In the data rows, 128 means zero.
Each row of this table is followed by its label. One hidden rule gives the labels. It looks at one to three of the table's principal directions, none of them among the few with the most spread.
"121 145 104 164 123 77 139 104 145 150 152 153 94 118 134 116 131 145 113 135 126 134 166 159 149 107 106 139 85
 125 112 122" 4
"151 147 119 110 160 130 168 160 99 145 114 146 228 107 198 156 179 156 96 125 129 89 119 170 175 151 133 106 165
 131 161 161" 2
"121 154 129 110 142 122 133 102 126 109 114 139 132 146 138 142 118 84 142 160 138 134 99 93 100 140 108 127 143
 134 125 129" 2
"116 86 115 125 99 150 68 110 129 126 121 105 40 135 80 147 100 117 154 101 117 167 114 115 83 98 144 145 93
 121 116 63" 3
"143 158 105 126 179 104 165 128 132 124 152 118 199 133 206 140 188 117 132 148 122 111 132 135 162 138 89 130 150
 125 168 173" 3
"144 104 117 109 139 154 160 140 127 157 135 95 187 130 202 169 189 163 104 98 112 94 175 186 182 136 137 120 166
 118 179 140" 1
"126 148 111 120 145 122 129 125 116 123 113 147 145 124 145 146 137 116 125 135 129 127 104 129 122 134 122 123 132
 128 128 127" 2
"162 130 80 120 149 128 168 140 112 180 129 139 190 104 216 174 192 186 89 100 121 98 146 211 186 125 122 111 132
 120 168 133" 4
"74 145 131 145 80 92 119 96 146 138 106 170 56 126 70 130 82 125 99 104 116 108 194 166 143 132 135 123 96
 134 69 101" 2
"172 126 70 150 164 108 127 130 119 151 163 130 133 108 185 135 176 152 135 142 132 167 90 140 121 91 101 143 87
 113 157 117" 4
"101 104 142 150 81 126 75 109 152 110 133 123 13 141 28 88 60 105 152 123 130 175 130 85 71 107 138 146 78
 126 76 86" 1
"123 100 125 109 100 149 83 138 101 132 93 136 91 117 89 160 105 128 129 97 124 142 96 134 100 122 160 122 110
 132 114 74" 2
"179 111 88 143 191 134 131 156 110 146 153 97 196 101 211 129 193 183 138 136 129 137 81 155 160 85 136 148 139
 110 202 142" 2
"198 97 76 132 180 154 147 150 108 174 160 90 197 100 235 153 205 209 131 116 127 126 97 181 172 81 126 139 136
 110 215 133" 1
"169 115 118 99 164 175 123 168 84 128 108 120 197 108 171 154 159 147 133 127 135 129 50 122 117 129 149 117 160
 125 169 130" 3
"97 120 150 114 102 135 105 126 125 112 100 135 99 138 86 138 101 98 122 119 124 132 136 116 106 146 154 123 135
 132 103 105" 2
"100 172 141 98 127 114 143 119 120 103 96 162 151 144 123 153 120 69 120 139 127 106 126 108 117 178 108 104 149
 144 99 144" 4
"128 173 106 140 174 109 168 155 117 135 121 163 214 100 182 125 173 159 90 127 121 81 138 176 183 146 126 112 155
 122 138 182" 3
"137 144 116 114 134 133 153 133 116 143 115 149 162 120 157 149 144 140 106 122 131 107 128 152 142 145 122 108 139
 130 130 138" 4
"134 95 156 130 117 139 127 111 148 129 147 85 108 151 125 112 115 129 148 146 138 146 141 106 121 110 140 148 142
 126 152 119" 2
"136 118 130 120 147 151 123 151 112 123 117 120 162 119 145 132 145 138 124 127 128 126 104 128 127 130 153 126 153
 121 147 132" 3
"136 110 122 138 136 147 125 127 136 133 146 106 119 127 137 118 137 147 135 124 125 134 134 129 128 109 131 139 129
 116 141 129" 3
"120 130 122 134 123 114 133 122 118 148 117 153 125 113 140 145 133 149 101 125 127 119 144 165 145 121 144 126 124
 126 125 111" 2
"125 105 142 123 107 150 117 124 131 132 131 109 103 132 107 132 114 136 137 109 122 123 144 128 127 123 135 130 127
 130 126 115" 1
"110 128 133 136 101 109 125 102 147 134 128 133 82 140 102 123 102 120 125 127 129 133 159 133 127 124 125 132 110
 132 108 111" 4
"120 152 144 116 127 132 166 147 117 139 102 159 186 116 144 135 136 149 86 118 128 78 154 165 168 163 142 100 163
 135 121 160" 4
"148 122 88 166 145 86 120 119 145 142 172 116 103 121 151 111 156 142 142 139 126 164 130 139 136 88 103 154 78
 117 146 120" 2
"147 125 114 113 162 144 121 138 116 113 134 106 161 133 163 142 159 109 151 140 128 143 84 101 110 127 117 133 144
 123 158 135" 3
"178 119 61 159 201 111 152 153 129 160 179 94 204 102 245 130 232 193 123 125 116 130 127 188 190 85 114 149 126
 100 210 158" 3
"112 118 100 158 126 107 107 110 151 135 148 115 78 127 118 117 131 140 132 112 113 142 160 150 137 97 125 149 95
 114 124 111" 3
"154 112 130 126 132 136 137 124 131 139 147 100 139 132 149 129 136 145 148 131 133 128 122 127 141 111 117 136 131
 132 159 131" 4
"177 107 81 124 156 146 154 148 106 176 149 115 184 101 221 172 204 192 109 101 118 112 131 194 173 108 121 122 128
 115 184 129" 1
"107 149 135 143 138 100 133 115 143 107 156 123 123 137 127 120 140 97 145 137 113 117 159 111 140 134 92 139 122
 132 119 154" 1
"107 154 147 110 132 127 126 143 116 100 94 149 157 132 107 128 114 93 121 134 129 113 108 107 118 164 138 112 154
 138 108 145" 3
"128 160 134 105 155 150 148 155 103 111 100 154 196 118 147 138 142 119 112 133 130 98 98 120 128 165 131 103 169
 131 124 164" 3
"101 150 132 125 90 110 116 113 130 121 113 163 77 130 70 134 88 98 127 111 122 120 144 121 112 147 106 114 94
 144 70 115" 1
"129 95 130 94 113 187 98 141 111 126 95 107 118 131 108 156 113 132 134 92 122 128 102 126 104 132 162 118 148
 125 133 98" 3
"192 111 62 143 168 121 121 138 118 151 181 101 139 111 195 142 192 152 158 129 126 171 80 132 122 84 83 146 79
 115 177 120" 1
"178 100 117 135 156 127 118 145 124 128 164 85 152 128 163 115 159 136 164 151 139 168 79 102 119 98 119 150 118
 124 181 129" 4
"120 72 142 148 82 123 85 90 152 139 156 86 21 145 80 120 90 130 159 124 126 170 157 116 106 79 139 164 85
 126 128 68" 4
"154 103 140 144 125 113 145 98 149 150 165 95 114 142 157 113 129 149 144 163 145 148 143 125 140 92 121 154 124
 127 168 118" 4
"112 129 96 155 122 118 105 126 141 133 133 138 79 116 99 112 120 144 123 101 115 137 144 149 126 109 128 134 90
 115 100 115" 3
"107 168 128 116 128 112 154 127 120 128 101 172 158 123 136 147 130 115 96 124 125 93 148 150 147 163 121 104 142
 136 104 146" 2
"112 113 137 117 119 146 120 116 143 116 130 102 108 150 122 136 127 104 137 122 119 134 150 114 115 135 131 133 142
 122 129 121" 3
"116 134 193 116 107 145 127 137 127 95 110 132 129 141 67 90 70 99 142 155 147 124 106 68 100 153 144 121 155
 146 102 148" 4
"137 139 111 111 110 130 138 134 111 152 99 164 134 115 129 154 121 144 101 107 133 115 120 161 133 142 130 103 116
 136 111 113" 4
"120 130 114 141 127 107 110 110 131 128 126 140 91 128 117 126 116 119 131 142 133 154 116 123 108 110 130 140 105
 124 118 102" 2
"136 115 159 144 106 122 99 127 135 106 143 121 75 137 62 80 76 106 163 159 149 173 89 61 77 113 127 144 98
 137 105 115" 4
"88 116 171 136 98 138 124 126 150 112 129 115 99 141 79 103 102 120 121 114 115 109 189 123 137 143 149 130 144
 127 101 139" 3
"140 98 114 136 130 152 114 136 126 144 128 113 116 117 134 123 133 165 123 116 129 143 119 146 124 102 157 136 126
 112 144 108" 3
"118 120 165 107 110 145 136 127 130 122 105 121 139 144 113 129 104 117 121 134 137 116 136 118 127 149 153 119 163
 135 129 128" 2
"175 121 106 131 138 109 139 154 98 161 141 139 169 98 172 150 166 167 120 122 133 128 102 164 158 114 119 123 103
 136 159 123" 4
"139 108 147 136 104 134 125 134 126 140 142 121 108 121 104 117 112 149 133 119 130 126 138 129 134 117 130 130 112
 135 123 122" 1
"135 122 131 102 111 161 114 140 104 130 96 141 124 120 103 148 104 131 129 107 132 123 92 123 106 139 140 110 130
 137 113 109" 1
"147 96 147 106 110 162 144 131 114 156 124 111 145 126 152 159 137 159 117 114 130 110 142 153 146 127 146 120 150
 132 155 114" 4
"123 126 117 165 130 88 120 118 150 130 162 119 96 127 121 98 132 134 137 136 123 146 154 133 140 102 115 151 94
 122 127 129" 3
"135 83 118 147 108 121 90 106 153 131 166 80 52 145 105 118 121 123 166 122 122 176 139 111 106 86 119 160 84
 121 140 88" 1
"135 99 139 130 116 140 80 147 106 117 117 123 97 115 83 121 102 127 147 127 133 161 76 101 91 108 158 139 109
 130 123 92" 2
"86 157 124 131 106 107 101 114 132 103 103 168 72 132 65 125 87 82 125 122 122 137 127 108 92 146 121 120 99
 133 65 111" 3
"160 131 98 138 158 132 125 144 114 133 142 132 147 109 154 122 151 147 138 137 133 146 81 122 117 109 115 132 112
 121 144 134" 1
"123 139 170 106 139 152 104 167 102 75 100 132 162 129 81 106 101 83 151 147 137 133 58 56 85 160 146 118 159
 141 112 150" 3
"175 118 124 136 161 121 127 170 99 134 141 120 189 101 162 116 159 158 138 146 140 141 69 126 142 109 137 135 127
 131 171 141" 2
"158 125 131 147 169 136 120 131 136 101 173 87 137 133 136 85 135 120 185 165 137 156 78 64 104 98 99 157 128
 124 157 158" 1
"118 150 150 111 118 119 172 118 130 141 106 151 167 136 151 143 126 130 94 137 137 91 162 154 160 159 134 107 163
 138 127 145" 4
"145 149 89 131 158 114 141 120 121 138 137 140 149 119 174 145 158 133 130 134 127 128 110 141 135 119 99 128 118
 124 142 135" 4
"154 115 139 105 141 143 122 136 111 121 122 104 160 134 145 141 132 120 154 143 139 136 79 103 119 124 132 132 148
 138 163 125" 4
"77 148 136 111 102 115 127 96 145 116 94 149 95 153 100 148 100 85 109 121 121 115 169 134 121 158 134 117 140
 131 92 113" 2
"121 107 134 110 117 156 115 119 122 127 122 110 111 136 126 157 128 120 137 112 118 124 135 125 118 128 134 129 138
 127 134 108" 1
"150 132 108 109 127 153 128 154 93 144 104 157 152 103 136 158 136 150 112 102 128 116 92 149 123 139 131 103 122
 132 121 120" 1
"130 147 125 113 145 159 135 146 105 125 96 151 166 110 132 134 121 146 116 119 132 101 94 134 128 140 142 109 156
 128 122 144" 3
"118 105 154 136 106 133 119 137 127 134 128 121 113 121 104 119 116 147 119 117 124 121 154 141 141 122 157 133 130
 129 125 118" 3
"99 143 174 128 115 122 122 122 144 85 127 127 110 152 73 91 88 73 146 156 134 136 131 65 96 154 123 130 141
 138 95 149" 1
"94 179 128 119 125 123 172 125 133 128 110 172 160 126 136 142 136 121 87 109 113 68 186 161 162 177 107 96 150
 132 89 170" 1
Which label does each new row get?
"113 170 167 117 127 102 169 143 128 110 115 157 188 135 126 114 126 100 106 147 134 91 151 120 154 182 119 104 160
 146 110 179" >> 4
"98 165 155 121 142 134 163 162 117 115 95 166 204 114 135 119 141 133 77 123 122 71 158 153 165 179 156 98 184
 128 109 182" >> 3
"134 83 137 146 108 137 109 119 143 142 148 93 82 132 111 109 115 155 139 125 130 153 145 132 126 92 152 151 114
 119 143 100" >> 2
"147 117 92 136 124 106 114 131 108 157 132 146 113 105 147 158 150 148 118 114 125 146 116 164 132 107 124 130 84
 127 134 91" >> 4
"149 102 118 140 152 141 106 143 133 116 155 85 130 130 136 107 147 133 158 132 126 158 100 104 115 103 131 149 124
 116 158 131" >> 3
"51 159 180 138 80 108 139 105 167 101 105 159 79 153 45 89 66 88 99 127 123 98 214 118 129 173 140 115 142
 135 52 149" >> 3
"133 121 130 145 128 108 141 112 146 143 146 114 124 132 143 113 129 149 128 140 133 127 153 145 154 107 128 142 126
 126 147 130" >> 2
"92 117 151 144 74 113 120 102 156 137 126 134 53 139 67 110 80 129 115 112 124 125 193 142 131 126 140 131 104
 132 86 105" >> 4
"131 111 121 156 137 101 114 113 139 129 169 107 97 129 139 118 146 126 148 146 123 157 140 119 127 94 116 159 102
 121 145 116" >> 2
"98 144 140 123 97 118 157 95 147 139 125 148 102 144 122 144 116 114 103 121 122 102 197 147 141 152 112 115 130
 132 98 129" >> 4
"99 146 167 91 130 166 127 145 119 84 87 133 161 146 99 129 107 80 128 131 128 107 110 83 100 180 147 106 185
 134 106 154" >> 3
"93 162 159 110 121 142 152 135 115 118 81 172 163 121 111 133 104 125 91 124 128 75 146 141 144 170 152 99 174
 137 95 153" >> 2
"140 122 99 130 107 104 114 114 117 154 125 153 86 119 126 155 125 130 120 123 133 156 116 147 112 113 119 127 78
 132 116 81" >> 4
"125 136 126 128 141 118 99 123 131 96 121 123 110 140 101 107 104 88 159 155 140 164 73 75 84 122 126 140 121
 129 122 121" >> 2
"111 108 127 158 109 99 105 95 155 132 154 110 57 138 105 112 112 125 142 135 124 156 162 127 124 92 127 158 94
 122 124 98" >> 2
"135 95 136 119 129 169 92 134 123 111 123 98 103 136 105 121 111 120 154 131 133 161 84 88 82 112 153 140 136
 119 137 105" >> 3
"130 107 134 127 106 135 114 115 145 126 141 102 86 146 101 121 108 117 149 122 129 147 135 109 110 119 120 136 111
 130 125 112" >> 1
"104 136 135 139 128 109 122 115 149 108 136 123 107 145 111 109 122 98 134 141 124 140 148 108 118 133 123 138 127
 124 115 134" >> 3
"81 173 172 118 108 110 121 141 120 78 103 177 120 135 56 112 91 53 122 141 124 117 129 73 93 188 117 106 130
 147 55 153" >> 1
"129 127 145 128 150 133 127 137 136 102 141 99 153 141 132 106 136 108 150 147 129 133 116 93 123 132 127 138 152
 126 147 154" >> 3
"192 154 75 137 199 112 150 167 87 152 127 157 228 82 216 131 185 182 116 153 148 132 39 159 153 105 124 124 129
 122 180 152" >> 2
"96 117 124 153 108 114 94 98 167 111 145 108 41 150 74 97 94 103 149 124 120 161 157 105 100 108 124 151 96
 118 99 107" >> 3
"109 95 128 136 99 149 87 120 144 122 122 111 54 138 72 112 92 126 135 108 124 159 135 117 93 111 155 139 108
 116 105 91" >> 3
"139 140 111 122 150 137 126 140 117 121 118 135 152 121 140 129 135 128 132 131 132 131 90 121 118 130 126 123 135
 125 134 136" >> 3
"105 110 164 131 101 148 112 101 158 102 145 96 64 161 74 100 85 93 159 139 128 147 150 72 89 127 122 143 129
 128 106 123" >> 1
"115 142 118 123 140 134 135 144 117 130 104 146 160 114 140 139 141 143 102 109 119 99 136 161 151 142 146 115 148
 124 125 140" >> 3
"135 118 118 121 122 135 127 126 115 151 112 136 130 116 140 150 128 155 114 114 129 119 125 160 141 118 145 123 128
 128 137 106" >> 2
"136 108 135 114 124 154 106 125 124 118 123 103 113 138 113 133 111 119 155 126 132 142 97 101 103 118 134 134 133
 130 138 111" >> 1
"113 142 106 119 132 110 132 96 137 130 123 134 115 143 151 159 138 101 126 132 123 131 142 137 125 131 110 130 126
 126 129 113" >> 2
"168 127 98 141 163 119 149 143 121 153 146 125 176 110 190 124 170 170 119 141 138 135 106 156 153 106 126 133 127
 118 169 141" >> 2
"167 153 99 149 190 110 168 132 141 127 177 112 190 127 205 102 184 139 142 168 136 136 111 116 146 115 83 141 136
 116 171 182" >> 1
"143 107 135 138 115 117 114 121 126 138 143 117 101 124 116 124 116 139 145 135 135 146 118 122 125 102 128 143 104
 134 137 106" >> 4
"159 90 100 140 133 140 98 125 124 146 145 99 96 118 136 128 131 160 152 122 132 165 93 132 114 78 137 150 99
 118 157 91" >> 2
"188 88 67 142 179 143 101 155 103 150 162 88 153 99 197 145 196 176 154 118 122 167 65 147 130 70 128 154 103
 107 197 108" >> 3
"98 142 142 116 139 150 130 148 126 105 109 126 162 128 119 130 136 118 118 103 108 88 149 134 147 158 141 115 167
 126 118 161" >> 3
"130 95 105 137 93 133 95 113 140 145 143 112 48 130 93 135 112 137 142 94 118 155 144 138 109 101 120 138 76
 123 112 83" >> 1
A new table starts here. A hidden rule labels the rows of this table. It goes by one to three of the table's principal directions, not those with the most spread.
"103 129 151 171 125 142 172 141 131 110 125 170 147 76 149 110 135 129 129 140 104 168 149 129 95 42 161 113 115
 112 125 103" T
"137 134 140 147 132 190 143 120 110 89 110 189 169 105 154 75 124 113 187 136 131 126 141 155 174 54 174 114 125
 94 138 49" W
"136 134 152 169 151 137 138 111 169 159 140 114 112 121 142 151 142 101 106 144 115 123 117 113 64 115 134 109 125
 132 139 140" T
"155 135 74 137 183 117 67 104 124 127 100 135 149 130 116 126 115 105 102 99 150 144 92 173 188 211 112 173 102
 92 52 142" N
"101 126 159 130 103 95 156 136 140 134 146 88 103 134 113 145 148 150 123 137 96 121 156 97 47 118 119 104 121
 132 136 160" W
"104 127 133 130 113 119 147 126 131 121 130 111 114 138 115 112 146 141 132 124 110 132 126 111 93 131 119 108 132
 118 125 153" N
"105 101 118 149 127 133 160 155 148 147 126 170 112 88 159 134 136 134 63 122 132 194 96 123 136 93 130 135 153
 170 163 149" W
"144 130 161 143 144 140 121 131 114 121 131 132 134 128 146 143 106 114 143 133 120 99 154 128 129 120 152 127 102
 155 148 106" W
"144 106 113 88 97 121 116 148 104 129 151 110 106 136 113 154 110 141 110 131 149 135 122 121 160 146 105 132 151
 167 141 154" W
"109 115 116 192 176 160 164 126 143 130 108 173 146 105 176 103 155 111 121 129 134 173 110 127 136 102 136 138 146
 135 159 97" T
"184 190 139 87 130 92 80 93 153 185 186 9 113 192 81 202 113 86 159 170 149 28 148 88 39 197 88 113 131
 127 102 141" T
"104 117 127 126 104 107 149 142 158 173 130 106 67 155 113 127 142 155 55 97 104 139 63 85 94 166 101 132 168
 167 157 223" N
"125 127 121 164 166 169 136 125 122 97 95 200 166 101 159 83 121 100 147 120 131 151 118 164 180 95 160 131 110
 106 115 78" N
"158 130 156 121 133 106 100 112 134 146 145 78 108 165 102 178 108 113 139 152 119 70 148 120 91 173 111 124 105
 132 109 149" W
"157 136 89 90 116 168 92 116 91 120 97 167 151 154 122 78 100 140 158 103 165 109 85 151 252 151 136 167 158
 114 129 98" T
"95 101 110 162 136 109 157 136 157 152 128 132 99 103 137 142 152 135 58 126 122 196 93 112 91 132 104 130 145
 148 128 185" T
"118 116 109 83 92 112 123 134 136 121 137 108 109 130 102 123 148 148 114 116 130 142 118 135 127 137 108 110 142
 112 119 158" T
"112 105 83 88 109 92 122 152 148 162 141 114 85 128 117 160 129 137 46 113 154 176 75 117 140 177 81 137 163
 179 132 205" N
"120 129 136 79 82 75 127 134 156 160 159 45 72 178 76 159 152 155 104 124 106 94 122 90 56 179 80 108 151
 132 131 205" T
"191 161 145 147 171 139 88 92 146 163 150 83 133 160 120 174 106 72 151 160 139 60 133 122 95 163 124 131 115
 121 109 109" T
"126 136 137 167 146 151 155 117 144 147 122 146 129 140 137 116 124 105 140 151 126 121 105 107 109 113 126 126 146
 127 132 122" W
"128 142 135 79 80 122 122 138 116 107 146 114 133 112 110 124 129 148 147 126 127 121 158 136 122 91 143 104 122
 111 125 114" T
"121 140 146 108 107 116 143 133 106 105 136 100 134 168 99 110 131 141 188 137 109 83 163 110 108 132 115 116 129
 106 122 115" N
"132 142 96 87 108 127 116 111 95 111 120 110 144 183 88 93 119 138 196 138 151 93 124 121 168 170 95 137 152
 88 94 115" W
"121 119 83 156 176 121 126 130 147 163 112 156 126 123 152 143 119 103 71 123 161 173 73 127 161 174 101 166 149
 167 125 153" W
"136 139 157 133 128 152 128 113 94 80 113 136 162 148 118 88 122 131 217 137 108 78 175 142 142 106 154 117 100
 77 111 70" W
"132 133 147 116 100 122 140 127 125 135 142 94 111 163 102 126 134 145 152 137 110 91 136 100 97 131 115 119 145
 119 138 141" T
"119 123 143 153 125 153 158 137 131 120 125 169 139 94 151 117 125 122 130 143 124 153 133 130 126 64 153 118 130
 131 142 102" W
"118 136 93 134 140 114 137 129 142 162 127 127 121 139 125 134 126 120 96 131 149 152 86 106 127 160 94 151 161
 145 120 158" W
"131 134 141 152 135 165 142 131 130 130 124 180 150 80 170 126 111 110 125 143 142 151 132 137 144 58 170 124 124
 148 154 82" T
"160 130 118 106 135 94 94 117 153 169 157 58 91 169 95 185 126 109 98 137 136 96 109 112 92 206 80 130 137
 142 109 184" T
"118 117 142 177 146 176 146 134 106 106 92 209 153 86 176 86 113 133 127 111 121 159 120 147 183 70 184 144 115
 141 155 89" T
"132 108 114 119 137 140 106 128 91 76 101 152 148 133 123 88 129 142 155 96 121 129 136 169 200 150 138 139 105
 96 106 109" W
"112 131 155 121 92 140 150 137 103 100 131 135 136 116 130 103 129 155 161 128 110 122 161 120 119 75 156 109 122
 123 148 106" W
"138 137 147 121 112 131 135 123 135 123 144 102 125 139 110 126 142 128 156 140 111 101 147 121 91 108 128 104 130
 99 125 119" T
"147 129 167 132 115 129 130 118 115 127 148 91 123 152 115 153 120 130 171 162 116 79 170 108 88 118 128 115 119
 125 136 114" T
"108 144 138 162 157 139 160 129 131 109 133 141 158 106 156 117 142 99 161 147 127 140 160 123 91 87 142 104 115
 125 134 82" N
"157 152 151 114 131 159 109 110 86 81 114 139 175 162 116 90 106 118 239 142 126 52 178 151 173 115 154 125 103
 76 109 44" W
"106 124 112 122 116 112 142 126 127 135 116 114 115 165 106 104 145 155 133 117 120 124 107 107 126 163 97 142 155
 114 125 158" T
"135 113 129 123 127 111 107 126 121 133 125 101 98 155 109 136 123 143 100 103 112 116 108 123 131 186 114 138 121
 140 120 182" W
"96 112 91 132 143 112 128 138 117 97 96 158 141 112 128 89 146 148 106 86 120 178 112 157 170 152 123 146 116
 105 98 143" W
"129 139 148 130 121 147 133 122 115 77 128 147 158 102 121 99 128 115 180 139 110 123 168 158 118 73 160 91 90
 73 89 83" N
"143 137 149 114 112 127 118 123 125 131 140 99 123 141 120 138 131 139 145 129 118 93 149 121 111 125 136 122 125
 124 145 120" T
"89 88 102 131 104 128 166 153 150 174 125 152 82 110 158 136 143 160 39 115 148 200 62 93 141 124 108 143 191
 207 200 189" T
"125 114 132 145 137 157 126 148 90 92 98 211 164 74 167 106 94 135 124 112 134 165 141 168 211 75 180 153 98
 144 135 82" T
"140 118 170 118 84 166 138 121 95 89 130 133 131 138 116 96 124 152 195 141 105 88 162 129 136 74 159 98 123
 100 145 94" W
"130 124 108 118 121 115 115 128 117 147 115 130 116 150 112 130 106 144 107 119 138 128 95 119 161 171 108 162 143
 141 114 163" T
"109 131 150 94 77 103 154 148 145 126 159 92 106 122 105 138 154 151 127 134 103 125 155 109 61 90 122 88 136
 120 140 147" T
"110 124 122 126 117 111 154 136 167 165 152 103 104 119 133 157 157 128 91 144 136 154 117 100 73 116 104 113 161
 150 157 152" T
"109 131 132 184 152 152 160 119 163 136 103 174 137 103 150 94 151 118 113 124 108 160 100 133 110 85 148 127 133
 96 124 118" N
"120 115 153 169 141 137 145 131 126 107 115 150 131 110 137 113 134 131 127 121 94 139 139 138 114 101 150 123 103
 112 121 125" W
"157 123 113 140 154 139 93 131 77 72 106 184 174 93 121 116 75 106 146 126 135 149 145 189 207 124 152 152 72
 91 41 97" T
"102 112 116 195 176 186 162 122 111 77 83 220 183 82 185 57 148 115 164 120 131 183 132 164 185 66 170 131 117
 99 138 50" W
"112 122 106 137 153 93 129 151 179 203 133 136 93 106 160 189 119 112 12 118 151 176 73 109 115 162 106 159 149
 216 161 190" W
"177 138 118 87 114 134 86 121 111 117 139 103 118 169 80 122 102 114 146 119 128 82 106 143 163 173 112 125 130
 100 83 148" N
"155 126 98 113 143 130 86 114 101 131 100 131 133 176 107 111 104 137 139 106 144 98 96 141 209 205 108 178 137
 116 105 137" N
"114 138 136 96 93 120 137 132 132 128 141 108 114 137 114 121 135 140 136 126 124 116 131 112 104 119 126 102 138
 132 140 141" N
"97 121 122 124 100 135 159 128 125 111 121 127 127 131 123 83 168 164 147 116 115 145 128 116 118 104 126 113 153
 101 147 126" N
Here are more rows. What is the label of each one?
"145 133 170 146 129 176 146 117 97 101 128 140 154 147 145 105 118 121 217 157 123 74 172 119 138 81 158 113 126
 122 167 54" W
"99 128 106 183 174 150 167 126 152 170 92 178 131 148 169 97 137 116 106 122 143 151 64 98 155 144 115 167 177
 164 173 127" N
"149 142 130 114 131 123 112 117 130 149 147 82 121 157 121 151 131 122 140 136 139 91 135 108 109 159 114 129 140
 142 147 128" T
"128 127 113 185 192 167 146 111 156 164 102 158 135 151 177 105 149 99 122 120 144 128 78 113 153 151 125 156 167
 154 185 104" W
"153 136 141 111 119 130 114 128 138 138 162 96 118 118 129 163 127 111 122 141 136 114 143 124 98 114 133 104 126
 145 143 125" W
"84 137 125 112 96 104 171 137 145 125 144 105 123 128 114 117 164 145 143 143 121 145 146 101 66 100 106 97 149
 111 131 134" W
"137 128 151 92 84 129 115 140 111 85 135 140 138 94 107 121 116 143 147 125 108 125 168 164 135 72 162 100 91
 89 96 110" T
"128 134 120 101 92 121 117 130 115 116 136 124 116 117 98 120 109 138 113 121 125 142 112 132 127 126 129 113 120
 115 86 165" W
"101 126 120 80 81 107 134 134 125 102 141 103 111 131 94 110 144 147 135 120 120 137 132 127 104 129 113 86 127
 106 103 161" N
"150 108 102 78 89 79 85 149 130 158 149 96 77 124 83 183 98 150 33 108 133 155 86 133 142 186 94 149 132
 156 87 230" T
"181 147 150 117 148 113 67 112 117 139 137 96 131 146 112 178 84 106 133 134 129 68 151 145 133 174 137 146 81
 131 94 127" T
"136 149 171 118 105 141 151 116 122 119 163 86 134 153 119 139 130 113 209 182 126 68 184 95 62 88 129 79 131
 122 149 85" N
"138 115 111 89 114 94 90 124 137 152 133 89 90 155 99 161 120 141 84 112 135 118 100 129 135 201 97 138 130
 145 113 194" T
"144 128 95 168 177 172 125 121 98 104 80 218 189 119 150 80 99 106 167 133 153 147 109 168 237 115 142 182 131
 90 93 57" T
"126 147 145 146 131 134 151 112 137 132 144 100 134 144 123 124 147 116 171 156 120 104 149 103 69 110 122 105 136
 106 131 107" W
"136 130 94 75 120 95 91 120 125 139 135 67 102 185 91 134 138 140 121 102 142 99 104 118 142 227 81 136 147
 132 118 178" W
"174 175 134 81 122 107 78 94 142 175 155 44 109 201 84 168 104 103 155 146 146 31 120 99 93 207 97 126 135
 128 109 149" W
"90 143 108 90 91 100 152 133 152 156 141 102 105 145 110 126 145 142 114 134 142 138 104 91 89 138 94 111 168
 141 137 166" N
"122 108 105 152 133 138 143 126 135 150 112 150 113 136 129 116 130 136 97 126 134 158 77 117 150 143 108 153 163
 133 130 159" T
"136 134 120 117 133 116 114 119 137 132 149 98 123 123 121 153 129 108 122 140 141 131 134 128 99 144 116 109 119
 131 110 138" W
"97 122 119 130 118 139 145 132 126 108 106 169 137 105 139 90 135 139 126 114 126 161 116 141 148 101 144 119 125
 117 124 124" N
"150 141 154 129 138 158 117 117 119 108 128 132 146 133 139 116 121 109 175 132 124 87 153 141 137 107 158 110 109
 118 141 80" W
"123 140 138 116 107 147 137 120 126 114 132 135 137 123 126 108 127 123 162 141 131 118 137 128 119 93 143 99 127
 111 127 106" N
"144 105 139 166 165 155 108 126 108 87 102 180 154 88 155 116 115 116 126 110 115 149 144 181 178 108 171 137 76
 113 109 96" T
"120 153 104 129 127 89 135 129 178 223 135 97 86 162 113 163 123 130 51 129 140 130 54 72 85 184 80 167 183
 169 137 207" T
"84 125 99 106 96 89 170 152 178 175 156 96 81 125 116 144 168 141 57 126 133 179 82 83 60 134 79 108 186
 160 151 202" N
"108 137 138 139 129 124 143 128 120 103 125 145 150 102 133 120 123 122 150 143 123 142 158 136 107 92 144 111 100
 110 101 106" W
"113 90 115 113 105 108 131 147 138 137 136 108 79 125 119 139 150 158 58 96 115 166 94 120 122 157 107 123 146
 160 149 203" W
